These are runs of 4 systems, one row a step. Runs of the same system follow the same rule from any start.
D, path 1:
[[-14,2,3,-5,11,-6,3,-27,-6,-23,-10,-8,8,-3,-16,-12,-5,20,-21,15,-33,-16,-32,-18,0,17,10,14,-3,8,22,29],
[-29,-8,1,-4,13,3,2,-27,-7,-10,0,-23,1,-10,-12,-9,-9,7,-20,0,-23,-7,-38,-21,-12,15,3,23,-3,-8,34,26],
[-33,-12,0,2,7,8,-10,-17,8,11,11,-27,-4,-18,-7,2,-16,0,-18,-10,-10,10,-38,-15,-21,12,-6,21,-9,-15,33,13],
[-27,-5,2,1,-4,12,-20,-1,13,24,12,-19,-2,-22,-14,9,-15,2,-12,-10,4,29,-33,-16,-26,13,-10,17,-4,-13,25,-4],
[-9,0,7,-3,-10,12,-29,14,9,21,16,-8,-10,-20,-29,6,-12,9,-5,-15,12,44,-21,-22,-17,16,-6,11,7,-6,10,-25],
[6,3,15,-6,-18,12,-28,17,2,26,25,-1,-13,-9,-42,-3,-4,14,4,-27,19,44,-5,-27,-4,8,-7,8,19,-5,-3,-37],
[20,3,21,-9,-23,16,-22,16,-9,26,38,3,-15,2,-46,-10,1,8,11,-38,24,37,7,-22,8,-1,-8,2,28,-6,-11,-39],
[26,0,23,-6,-23,21,-12,16,-10,28,44,3,-23,10,-36,-10,1,0,16,-47,30,27,21,-12,14,-13,-12,-2,26,-11,-15,-36]]
A, path 2:
[[7,5,4,-4,-11,2,-11,3,2,0,9,7,4,1,-24,-6,0,16,-5,1,-3,7,1,-16,4,6,1,0,8,9,-3,-8],
[14,9,4,-2,-13,2,-11,15,7,9,8,8,-2,0,-12,1,0,5,6,-4,11,19,13,-3,3,1,-2,-12,6,8,-13,-21],
[4,5,-1,4,-3,1,-2,15,11,16,5,1,-3,-5,6,8,-4,-6,8,-6,17,18,13,7,-2,-5,-2,-11,0,-1,-11,-19],
[-8,-3,0,7,1,7,3,2,8,15,6,-10,-6,-6,10,8,-7,-11,1,-9,9,5,0,9,-8,-6,-6,-2,-3,-11,1,-8],
[-16,-8,3,6,5,11,8,-10,4,10,6,-11,-4,-4,0,0,-8,-7,-5,-11,-3,-9,-8,3,-7,-2,-7,12,-2,-11,12,5],
[-9,-9,6,3,1,11,5,-16,-2,5,12,-8,-3,1,-11,-8,-3,2,-6,-10,-8,-12,-7,-7,1,2,-3,12,4,-6,12,5],
[0,-3,9,-3,-5,8,3,-11,-5,3,16,-1,-1,6,-21,-13,1,6,-3,-11,-4,-8,0,-11,6,-1,-3,9,8,-2,2,-2],
[9,-1,9,-5,-9,4,2,-2,-5,5,14,6,-2,8,-18,-12,5,6,5,-12,2,-5,12,-6,9,-4,-2,1,9,1,-7,-10]]
B, path 3:
[[-20,-7,4,-5,5,1,-1,-26,-8,-9,8,-17,0,-4,-20,-11,-6,14,-17,-3,-20,-6,-32,-24,-6,13,0,22,1,-5,28,18],
[-34,-10,-4,4,15,7,8,-23,4,-3,-5,-25,1,-13,4,0,-15,-1,-20,1,-17,-8,-33,-6,-17,10,0,19,-11,-9,31,21],
[-31,-2,-11,13,25,2,13,-13,11,-4,-22,-15,8,-16,28,14,-14,-5,-16,15,-18,-13,-22,12,-19,7,5,9,-18,0,23,23],
[-18,2,-14,11,20,-5,14,-11,12,-14,-31,-4,17,-8,34,13,-3,-2,-12,28,-21,-23,-5,20,-13,6,8,0,-22,10,9,27],
[-7,2,-12,6,13,-11,18,-14,5,-21,-25,6,16,6,27,0,8,3,-8,26,-25,-40,10,17,5,-1,9,-3,-16,12,0,24],
[3,-1,-1,2,8,-7,26,-22,-8,-23,-11,6,10,17,15,-11,12,4,-2,12,-25,-48,16,10,16,-6,10,-3,-7,10,-2,25],
[5,-8,5,-1,9,1,33,-24,-14,-12,1,2,2,21,8,-16,8,-4,1,-4,-14,-49,19,10,19,-13,3,2,1,-1,-1,19],
[6,-12,7,4,8,10,33,-18,-12,1,9,0,-3,19,12,-11,5,-15,8,-19,-4,-36,23,16,17,-21,-4,3,5,-10,-7,5]]
S, path 4:
[[-14,-9,9,4,-6,20,-10,-2,5,29,28,-19,-12,-9,-15,5,-13,-5,-4,-32,14,24,-13,-6,-13,-4,-12,13,4,-17,13,-9],
[3,-6,10,2,-9,18,-9,11,3,30,30,-12,-16,-5,-13,4,-11,-9,5,-37,24,31,5,-2,-4,-10,-13,1,8,-15,-2,-26],
[16,-1,12,0,-15,18,-8,16,3,29,31,1,-16,3,-18,-1,-4,-8,15,-38,29,27,22,-1,7,-13,-12,-5,17,-11,-15,-37],
[27,3,13,-3,-23,10,-10,21,-2,25,27,12,-14,8,-25,-7,3,-3,19,-27,30,24,25,-5,13,-11,-9,-10,21,-4,-24,-39],
[34,9,13,-8,-27,6,-19,27,-3,14,19,21,-7,11,-30,-6,11,7,19,-15,26,26,29,-8,15,-6,-3,-14,21,7,-29,-37],
[36,15,7,-10,-27,-1,-24,35,-1,9,8,32,1,12,-27,-3,12,13,17,4,20,25,32,-9,12,-2,4,-20,14,19,-33,-31],
[32,21,1,-6,-21,-10,-19,37,8,4,-11,36,10,10,-16,2,14,15,17,23,13,18,32,-2,11,3,7,-22,8,26,-34,-31],
[29,23,-6,-1,-9,-21,-6,36,9,-6,-35,38,17,2,-2,2,12,12,14,37,6,6,27,5,9,5,17,-22,2,27,-36,-28]]

Name the system that made each run.
path 5:
[[-24,-8,-2,1,18,5,15,-25,0,-9,-7,-19,1,-10,6,-4,-10,0,-18,5,-22,-18,-26,-5,-9,8,3,17,-8,-6,24,23],
[-26,-4,-8,9,21,2,20,-15,4,-7,-16,-15,5,-9,27,9,-11,-6,-16,12,-19,-22,-15,11,-11,4,6,7,-17,-1,17,26],
[-16,-2,-11,9,19,-3,21,-12,7,-12,-21,-3,12,-3,34,9,-2,-5,-9,19,-19,-27,0,21,-6,0,8,0,-18,6,6,23]]
  B
path 6:
[[-7,11,-11,9,3,-1,-8,22,22,7,-15,-2,3,-16,24,22,-10,-5,-3,13,8,21,1,14,-15,3,3,-16,-14,8,-4,-8],
[-22,0,-9,10,10,5,-4,5,18,14,-8,-14,2,-18,18,19,-17,-4,-10,6,2,14,-17,7,-21,6,-2,1,-13,-3,13,3],
[-28,-7,-4,4,1,7,-9,-6,11,13,4,-17,-1,-15,-2,5,-15,2,-14,0,-2,12,-25,-7,-18,9,-8,11,-9,-8,22,5]]
  A
path 7:
[[9,13,3,-4,-8,-7,-16,4,1,-9,-8,17,11,0,-23,-4,6,26,-7,18,-12,8,-6,-17,2,15,10,-2,4,21,-5,-3],
[12,16,-2,-1,-12,-3,-19,25,11,7,-4,15,7,-3,-10,9,3,13,3,12,9,24,14,-4,1,6,5,-16,0,17,-17,-22],
[3,12,-7,7,-5,1,-13,27,20,16,-5,5,4,-11,12,18,-5,-3,4,5,19,29,10,10,-8,0,1,-16,-6,8,-13,-19]]
  A
